cols: K F T A S V
U: [ 97  88 110  85 140 130]
Q: [ 92  93 135  93 180 118]
P: [ 91  94 153 157 141 124]
N: [ 82  94 153 157 141 124]
E: [154 140  85 182  98 134]
R: [ 97  88 110  85  80 130]
L: [147 154 175  99  89 125]
H: [159 155 127 133  79 123]
G: [ 97  88 110 163 146 124]
Z: [133 149 182  96  92 124]
diff R: [ 97  88 110  86  80 130] -> 3, [85]
diff P: [ 91  94 152 157 141 124] -> 2, [153]

cols: kub Zek Buvuv gudar mizi sivo
B: [126  93  90 164  96 123]
D: [126  93 165 164  96 123]
Y: [126  86 164 148 104 146]
[126  86 164 148 104 146] -> Y
at: [165 164] -> D, 2
diff D: [126  93 165 163  96 123] -> 3, [164]
after: [90] -> [164]
col: [123 123] -> sivo
col: [165 164] -> Buvuv

cols: vakib Nur bofe vavu vubo nus potu leded gezo
C: [163  83 152 159 126 141 164 142  67]
X: [156  78 142 141 114 185 130 166  87]
J: [136 109 167 128 128 172 102 179  84]
M: [139 104 153 170 117 172 160 174  67]
W: [156  78 142 141 114 185 130 136  93]
both J W:  -> [136]
at: [163  83 152 159 126] -> C, 0
col: [ 83  78 109 104] -> Nur

cols: fona tofe Tisom Bako det govo Favi sozin firo moli
Veka: [164 130 148 140 112 123 127 152 141 198]
pul: [144 127 152 137 104 133 136 141 118 169]
fenoz: [157 127 163 145 120 136 137 128 106 171]
zor: [150 134 146 142 100 128 136 151 119 165]
pume: [142 132 149 134 164 163 131 164 123 173]
tager: [149 124 159 145 113 114 136 161 119 170]
Luzim: [142 120 145 138 153 143 122 155 119 167]
col: [137 145 142 134 145 138] -> Bako
after: [113] -> [114]
both pume fenoz:  -> [163]
both zor pul:  -> [136]
after: [159] -> [145]
both Luzim pume:  -> [142]
at: [143 122 155] -> Luzim, 5

cols: fiv tilap vuma kapof lak luki Dudi
Miguz: [100 120 102  91 108 109 125]
Dedut: [107 137 104  95 100 125 149]
fufo: [103 127 121 111 134 102 125]
godum: [148 162 141 141 127 141 152]
mon: [146 114 158 146 143 123 169]
renet: [135 111 166 152 145 122 172]
buz: [123 158  94 111  97 148 141]
rikur: [158 165 155 156 129 153 143]
gosup: [160 135 168 166 142 150 134]
ris: [150 139  95 139 104 175  62]
Gorap: [161 146 164 161 141 145 151]
Gavo: [103 125 122 114 123  97 136]
col: [141 158 166  94 155 168  95 164] -> vuma
both gosup fufo:  -> [134]
at: [ 95 139] -> ris, 2
[146 114 158 146 143 123 169] -> mon

cols: fikil rugiz ses Vaz vebe Guma Vimur Fene redop
zenog: [136 118  96  89  90 118 168 127 159]
vik: [136 118  96  89  76 134 168 127 159]
kanom: [136 118  96  89  76 116 168 133 121]
[136 118  96  89  90 118 168 127 159] -> zenog
after: [134] -> [168]
[136 118  96  89  76 134 168 127 159] -> vik
diff vik: [136 118  96  89  75 134 168 127 159] -> 4, [76]
at: [ 96  89  76 116 168 133 121] -> kanom, 2

cols: sizez tiko kad Kor milad
sete: [111 112 125 109 107]
mep: [ 63  76 128 109 107]
kiz: [126 129 128  67  63]
tel: [ 86  95 126  88  86]
Gobil: [ 62  75 116  65  68]
Nuvof: [ 63  76 114  67  63]
gozi: [128 128 126 129 129]
tezog: [89 61 64 75 99]
diff tel: [ 85  95 126  88  86] -> 0, [86]
after: [88] -> [86]
at: [126 129 129] -> gozi, 2

cols: totuf kemu lani nak livil
Famo: [121 138 123 197 190]
dofav: [124 142 127 130 124]
tefim: [128 148 145 171 177]
rar: [130 159 145 183 185]
after: [159] -> [145]
at: [197 190] -> Famo, 3
col: [148 159] -> kemu

cols: Ver tani siz zerol tuv Lod piva kiv
kulo: [115 107 128 108 118 110 145 140]
kesi: [126 124 125 114 135 129 128 139]
Tomat: [145 145 126 130 137 128 172 114]
Bifin: [138 116 130 141 113 135  77 146]
Kodo: [127 121 129 120 120 125 106 137]
lafo: [131 128 133 156 142 119  84 121]
nid: [126 124 120 114 135 129 137 139]
Dut: [126 130 137 128 119 114 120 119]
fuvo: [116 120 132 102 112 112 131 129]
diff nid: [126 125 120 114 135 129 137 139] -> 1, [124]
col: [116 121 128] -> tani
both lafo Kodo:  -> [121]
both kesi Bifin:  -> [135]
at: [126 130 137 128 119 114 120] -> Dut, 0
at: [126 130 137 128 172 114] -> Tomat, 2
diff fuvo: [117 120 132 102 112 112 131 129] -> 0, [116]

cols: kirad nalo zomuf bis tof getuv meguf gulu
luvav: [146  71  89 140 128 124 116 127]
gad: [146 135  89 140 139 132 116 127]
ramu: [143 140 132 135 138 139 116 174]
taben: [146 135  70 140 139 132 116 127]
dupu: [146 139  89 140 125 127 116 127]
posa: [117 161 120 106 139 150 124  71]
at: [135  70 140 139 132 116] -> taben, 1
diff gad: [146 135  89 141 139 132 116 127] -> 3, [140]
both gad posa:  -> [139]
both posa ramu:  -> [139]
both posa dupu:  -> [139]

cols: Nanap Des vun Sev Boma
Nek: [122 120 164 182 158]
vid: [164  75 123 122 164]
Dasar: [148  69 165 163 110]
col: [164 123] -> vun
[164  75 123 122 164] -> vid

cols: buruf rifo rafi zuzem Gupa pep Nopiz kuz
daro: [139 110 159 123 118 137 144 121]
Tovos: [159 114 119 128 122 129 121 128]
vek: [139 159 137 121 118 110 144 123]
nopeg: [119 129 140 112  91 182 125 132]
diff daro: [139 110 159 124 118 137 144 121] -> 3, [123]
[139 159 137 121 118 110 144 123] -> vek
after: [91] -> [182]
col: [137 140] -> rafi
at: [110 159 123 118 137 144 121] -> daro, 1
diff vek: [139 159 137 121 118 110 145 123] -> 6, [144]
diff daro: [139 110 159 122 118 137 144 121] -> 3, [123]

cols: tipas ros vove rati vazo Loba
lepal: [ 87  95 133  89  89 117]
Nemob: [ 91 123 169 100  87 111]
vif: [110 124 148 115 116 123]
lesut: [ 91 123 169 100 116 149]
gup: [ 70 113 175  81  76 115]
garug: [111  83 156  67  79 107]
veg: [ 91 123 169 114  87 111]
Digi: [ 84 123 169 100 116 149]
both veg garug:  -> [111]
diff gup: [ 70 113 175  80  76 115] -> 3, [81]
diff garug: [111  83 156  67  78 107] -> 4, [79]
col: [156 169] -> vove

